One turning vector, and how many steps it has turned:
The counts run from 0 to 250.
[110 178 119 111 149 120 128 142 141  95 107 148 128 155  95 114 161 127
 139 138 139 117 162 103 126 130 174 156 140 130 187 130 174 118 190 119
 152 145 157 169 147 112 131 136 103 141 127 118 177 129  87 135 151 126
 176 154 103 143 159 147 142 167 137  60 131 156 127 138 158] => 163
[ 99 183  85  70 131 135 138 110 182 114 128 113 103 169 105 110 164 115
 161 163  85 137 141 115 125 152 163 150 140 141 152 163 164 151 160 121
 157 152 143 187 131  98 129 118 127 125  90 104 154 142 131 152 133 132
 157 146 101 147 143 127  86 182 135 104 151 146 106 129 152] => 214
[ 83 186 139 102 146 126 140 139 133  98 124  97 135 169 122  90 109 116
 164 173 103 111 167 128 151 109 193 137 133 133 149 159 162 137 177 118
 122 149 121 143 140 119 158 160 141 130 122  90 164 113 149 125 124 130
 178 157  80 127 146 141  81 166 123 113 124 161 120 121 120] => 206
[ 84 161 121 131 149 144 110 136 103  97 122 151 111 154 147 132 141 131
 179 147 115  93 167 128 153 143 131 151 122 131 153 165 197 106 182 113
 110 107 137 141 109 149 151 153 154 136  96  80 163 135 117 146  92 139
 172 186 102 117 112 132 112 170 145 113 140 158 114 149 148] => 98
[109 185  78  96 112 122 130 109 162  82 117 165 121 170 118 132 153 117
 136 125 118 125 131  99 142 141 145 152  88 101 161 130 141 109 180 114
 161 123 131 190 130 116 139 110 104 144 118  88 182 150 108 159 122 129
 177 159  89 145 130 120 125 183 142  89 158 111 112 135 178] => 134
[ 93 181 138 114 148 110 154 148 119  91 135  78 137 144 117 110 113 129
 150 156 114 130 168 119 157 110 190 139 136 127 150 154 168 123 165 115
 112 156 124 164  97 131 149 148 113 131 106 104 175 131 148 114 110 138
 170 180  89 126 168 128  83 150 124 120 131 177 106 125 122] => 207
[ 64 190  97  82 129 122 144 129 150  81 106 141 115 197 126 130 108 148
 155 154 121 125 136 116 114 160 190 122 120 109 153 145 168 146 174  97
 128 120 116 143 124 145 165 125 156 139 153  70 153 103 127 135 106 130
 191 156 101 133 145 128 108 173 141 108 136 136 108 126 126] => 181
[131 176  73 145 123 150 142 124 138  99 135 123 115 149  86 146 161 112
 136 165  99 140 158 126 130 129 153 131 139 133 153 130 168 111 147 126
 123 154 145 187 116 106 106 126 116 114  98 125 187 171 111 116 129 123
 163 152  70 133 172 133 137 184 144  95 109 162  95 111 172] => 87
[ 83 180  90 111 114 129 153 137 135 104 129 110 117 134  83 112 150 130
 161 168 102 123 138 125 130 139 199 135 137 116 181 145 122 147 179 133
 145 132 138 153 162 119 148 122 119 159 155 130 173 141 131 127 138 122
 186 147  79 140 133 149  83 177 140  91 110 150 113 123 160] => 193
[ 81 163 101  98 133 112 111 147 107 109 104 120 115 170 124 130 139 128
 151 150 137 152 150 122 129 165 177 132 137 118 160 148 203 141 192 107
 138 124 132 148 129 127 146 111 129 137 142 127 152 152  91 103 103 156
 191 177  77 133 167 152 146 171 139  95 137 177 122 163 153] => 165
[ 80 175 110 117 125 138 159 127 131  91 123 137 117 177  97 135 128 128
 144 138 129 121 171 130 120 138 170 118 163 160 190 135 169 123 143 116
 135 104 131 141 157 156 131 116 129 142 140 113 196 112 118 130 130 142
 196 155 117 135 154 145 146 173 152  75 104 161  75 137 154] => 37
[ 54 146 104  97 129 120 120 124 116 122  93 102 120 152 135  96 178 117
 182 185 102 153 152 153 150 137 180 134 148 117 129 156 168 138 178 115
 155 145 138 124 123 121 146 140 138 148 120  96 160 139 156 122 140 141
 161 172  66 113 140 148  96 175 156 105 142 170 108 152 131] => 190
[ 52 160  93 122 141 132 144 138 100 117 115  99 122 128 120 110 179 119
 162 177 114 144 154 150 160 121 186 121 131 115 144 134 165 115 170 117
 143 161 125 137 111 135 121 140 114 141 117 119 174 145 147 103 174 136
 160 154  82 119 155 139 109 168 169  95 129 176  97 145 128] => 191
[100 188  93  87 127 115 160 112 108  71 127 137 126 183 103 105 132 131
 168 128  91 119 140 119 118 147 187 159 132 125 173 138 157 115 186 115
 134 137 124 124 149 124 136 133 141 150 111 104 154 121 140 117 158 109
 202 140 134 126 140 149  99 171 117  69 137 153  93 168 155] => 21
[ 86 199 137  88 115 112 105 139 145  89 121 153 128 159 133 115 131 141
 159 173  72 132 152 110 134 125 178 150 142 141 170 160 171 132 175 108
 145 102 151 158 137 114 156 156 117 136 112 114 178 133 138 132  94 131
 170 172 120 139 112 142 104 175 147 112 151 162 122 163 113] => 202
[118 164  84 128 141 148 135 124 122 119 128  97 107 139 103 136 162  94
 153 173 102 145 178 143 149 148 147 135 143 124 142 162 193 122 163 120
 124 167 135 174 104 122 104 120 118 128  84 112 171 175 110 105 118 148
 160 174  70 121 171 138 113 188 145 128 127 186 120 112 175] => 86
[ 69 196  88  97 120 134 162 128 147  86 119 154 122 185 118 134 119 150
 142 150 126 113 123  97 120 148 197 120 112 115 166 131 155 125 168  84
 120 112 118 161 133 127 182 134 149 143 145  84 176 126 110 133 130 106
 194 148 112 139 137 121 116 177 146  75 145 140 103 127 153] => 180
[ 92 171 119  90 151 118 162 146  92  81 134 120 126 140 122 110 173 136
 173 168  99 126 168 138 148 147 158 156 132 126 129 150 180 119 185 118
 133 150 129 144 105 155 121 166 115 145  82 118 163 135 134 114 131 162
 175 147 132 129 141 154  95 158 122  91 140 175 108 161 144] => 19
[ 98 191 123  99 137 120 141 117 167  84 141 121 105 163 121 128 145 120
 154 155 113 119 139 131 148 129 147 142 119 154 174 156 131 124 162 135
 170 115 174 158 148 130 141 136 113 148 111 106 179 137 137 153 134 133
 164 188  87 160 119 141  90 171 167  94 151 106  72 130 187] => 239
[ 57 129  98 140 134 163 149 113 108  91 106 134 128 152 107 122 169 132
 155 149 132 127 174 131 146 142 136 151 107 111 132 133 175 121 197 117
 150 150 109 147 102 156 109 106 105 135 107  83 192 114 117 129  99 171
 183 162 112 115 177 132 100 141 133  76 112 146  94 140 133] => 145
[ 98 165 129  79 117 141 164 113 156  99 108 155 128 174 106  95 163 133
 163 155  90 110 144 116 138 124 156 169 117 151 159 155 161 130 193 109
 155 148 135 134 153 124 112 169 118 135  97  78 168  99 153 159 138 160
 179 147 113 116 135 127 102 166 111  88 123 141 122 155 122] => 17
[110 166  86 122 102 144 153  92 135  97 125 103 133 174 104 110 128 105
 139 144 112 120 120  97 152 133 165 145  95 118 141 143 135 121 172 109
 144 140 102 141 143 116 152 109 119 138 115  59 165 127 134 152 128 143
 173 164  71 122 169 108  87 176 141  84 139 128 100 103 151] => 130
[ 73 179  99 100 118 129 124 123 130 128 123 133 106 144 120 137 120 133
 161 187  98 126 135 171 131 137 153 114 133 157 144 182 169 137 169 123
 151 112 120 167 121 124 146 134 169 136 123  97 159 138 173 158 100 156
 164 171  81 158 131 117 121 197 162 128 131 164 115 127 142] => 219
[ 82 200 120 100 133 152 136 155 170  89 137 138 140 133 100 126 175 137
 130 184  99 136 142  98 126 126 171 148 143 129 167 132 178 117 146  98
 149 120 143 175 115 136 106 140  94 114 104 133 201 139 126 145 109 157
 170 135 130 133 139 127 113 160 147  94 127 146  86 152 112] => 200
[ 94 180 131  95 151 102 114 138 104  98 127 118 120 151  99 128 132 145
 163 183 130 116 165 139 137 137 180 127 150 147 166 177 171 124 192 134
 156 134 147 141 130 160 161 150 137 154 130 134 166 142 143 125 114 143
 180 171  93 143 141 163 117 186 148 114 110 177 112 129 154] => 35
[ 82 191 131  71 161 124 145 146 172  97 126 117  97 179 110 133 165 142
 157 155 134 134 163 132 138 137 140 126 120 118 134 165 172 127 162 116
 118 153 136 174 114 150 132 127 115 136  95  88 158 129 108 146 116 177
 141 151 110 143 128 137  94 182 150 147 135 143 122 136 136] => 56
[ 84 167 110 148 149 176 135 140 121  97 128 133 144 108  94 143 153 120
 143 172 145 124 156 116 148 132 144 121 118 117 155 127 166 111 158 109
 149 132 127 159 117 166 111 115 103 128 125  92 202 149 109 136 105 149
 174 146  81 123 165 133 118 190 167  91  99 147  95  98 169] => 116
[ 90 168 108 111 122 106 129 105 113  73 145  96 115 151 149 125 118 143
 175 166  70 154 162 120 146 120 180 115 147 131 138 154 170 143 158 112
 132 119 121 152  90 121 144 124 150 131 118 114 155 142 122 108  98 141
 178 153 116 152 122 171  99 175 143 137 127 169  57 145 153] => 232
[ 86 170  87 114 122 130 141 139 121  80 116  95 132 146 112 132 161 123
 137 152 150 137 136 113 178 135 156 139  93  95 130 150 163 118 151 121
 136 149 117 174  97 144 145 104  68 130  92 105 177 169 100 132  94 170
 166 163  90 142 156 119  85 162 140 115 155 121 107 116 173] => 132
[ 99 191 108  96 125 142 145 111 157 121 126  90 128 176 131 106 138 124
 170 190  91 107 126 131 149 138 187 129 122 160 152 179 169 140 159 102
 136 129 129 133 133 117 145 161 139 134  99  90 126 136 148 147 130 149
 181 158  81 117 111 125  86 200 155 106 142 166 103 133 133] => 47
[ 90 172 101 144 161 161 121 143 107  91 111 144 127 149 142 135 136 110
 172 140 106 111 180 131 146 140 125 124 129 134 145 139 209  88 157  93
 112 138 136 137  98 155 127 157 142 115  94  67 184 126 109 131 127 137
 176 160 112  99 153 107 124 165 133 100 132 159  82 133 152] => 99
[115 176 107  90 116 127 121 142 140  98 105 171 124 136 113 116 149 127
 156 177 113 126 139 122 161 131 158 150  92 124 148 153 173 139 202 117
 172 150 137 173 135 112 145 153 131 130 120  64 166 127 128 144 113 130
 161 129  69 148 147 141 131 213 131 121 128 157 149 108 134] => 139
[ 99 194 124  72  98 112 163 139 153  74 130 154 118 172  93 125 124 150
 131 163 100 120 139 128 128 125 148 151 119 143 185 160 138 134 188 104
 151 103 117 174 153 122 134 144 133 139 137 103 178 128 154 161  96 153
 172 131 113 159 128 144 140 185 127  98 118 144 117 144 122] => 13
[ 65 161  84 101 105 129 137 117 130 124 110 119 125 176 131 122 155 140
 152 162 110 127 120 142 152 154 163 161 112 130 154 159 161 155 189 102
 150 119 120 142 130 135 133 138 128 158 112 110 161 120 146 131  83 183
 177 191  96 136 102 124  97 151 143  91 158 145 120 165 132] => 173
[102 193  84  84 135 113 142 123 153 116 121 104  94 148 117 113 152 141
 149 183  92 145 139 143 139 139 162 140 142 131 135 182 165 142 173 123
 154 150 135 186 101 111 129 141 130 127  95 127 152 178 132 143 125 140
 151 154  95 160 135 138  98 194 125 127 144 163 112 139 157] => 215
[ 84 193 119  82 147 138 145 121 194 113 109 125 112 200 107 120 144 139
 161 147 113 121 167 113 138 151 129 125 115 121 135 162 153 153 154 139
 142 146 134 174 135 129 134 132 125 132 101  82 158 112 113 167 130 146
 152 154 104 139 125 124  93 198 150 122 126 117 112 118 149] => 55
[ 99 184 107 126 133 118 164 123 153  86 139  94 109 190 105 122 129 126
 140 126 101 139 166 104 129 111 174 151 131 134 173 138 138 126 166 122
 114 133 126 169 137 116 148 123 116 144 116 114 199 131 136 130 142 120
 189 170 101 156 159 125 110 142 130  85 119 138  79 132 144] => 209
[ 67 183 108 104 147 129 165 136 141  96 141 106 121 190 125 139 114 143
 155 152 143 121 148 146 151 150 165 116 122 131 155 171 160 122 140 109
 107 105 109 141 114 174 176 125 136 153 106 111 161 145 140 129 105 169
 179 196 105 142 120 125 102 171 161 138 146 127  89 124 161] => 52
[ 91 169 122  98 129 141 158 133 139 109 115 113 116 197  89 118 117 126
 158 150 125 121 164 125 109 150 167 110 165 166 186 151 150 162 171 109
 127 126 124 133 175 128 139 120 149 150 140  92 158 106 120 152 109 151
 199 161  94 124 162 143 113 188 147  90  94 154 111 131 149] => 38
[ 88 163  97 132 137 149 101 123 112 109 120 135 133 150 117 117 132 109
 169 173 116 108 141 141 149 152 146 109 124 128 159 151 152 140 190 127
 168 116 128 120 142 154 148 108 148 140 139  76 157 131 109 140  99 136
 166 169  53 116 133 139 106 202 177 108 126 143 122  90 172] => 114
[124 165  92 129 117 110 102 101 125  94 127 128 107 134 131 123 174 116
 190 173  96 132 145 118 173 137 154 145 107 143 131 169 145 137 182 145
 176 138 158 160 110 103 137 137 111 130 104  98 158 148 124 144 122 138
 146 167  82 138 106 156  95 180 162 126 143 132 113 122 175] => 110
[ 59 163  83 145  98 147 175 123 107  93 150 108 115 149  90 163 167 133
 155 134  88 133 153 130 153 121 149 127 121 136 175 133 126 113 155 130
 124 123 136 166 127 159 112 113 101 154 111 126 230 142 143 122 127 150
 186 161 117 116 126 146 100 157 158 102 118 148  65 142 163] => 66
[ 83 181  83  97 129 138 165 103 186 133 124 101  89 173 113 116 165 125
 139 159  86 160 144 127 112 141 144 135 140 133 152 137 152 114 129 122
 140 162 123 179 124 104 112 117 115 121  90 109 184 142 138 149 143 137
 158 150 108 149 156 111 110 158 146  78 135 140  94 133 142] => 213
[ 86 149  92 130 122 161 168 125 115  92 116 125 135 153  97 119 176 124
 148 145 114 133 153 106 150 140 140 154 106 122 144 129 150 129 194 132
 156 146 128 149 131 137 104 124  98 141 111  83 192  99 115 139 125 144
 192 139 121 111 174 135  99 147 117  64 111 149 108 137 144] => 146
[ 69 159  96  94 135 133 157 112 158 127 118  83  98 177 119 109 171 122
 138 141 102 160 159 140 127 140 145 125 148 130 141 150 174 114 136 111
 131 147 105 173 105 131 125 113 118 128  91 103 182 146 128 121 107 152
 168 188 113 135 158 105 120 139 144  97 151 154  72 158 142] => 212
[ 67 181 136  98 130 124 106 149 127 104 112 125 132 163 145 128 128 129
 155 171  99 132 168 129 142 127 167 151 143 132 161 160 209 109 168  93
 125 109 128 154 102 142 141 164 122 114 103 122 175 152 137 122 100 154
 170 185 108 124 128 140 127 155 160 111 146 193  97 178  93] => 203
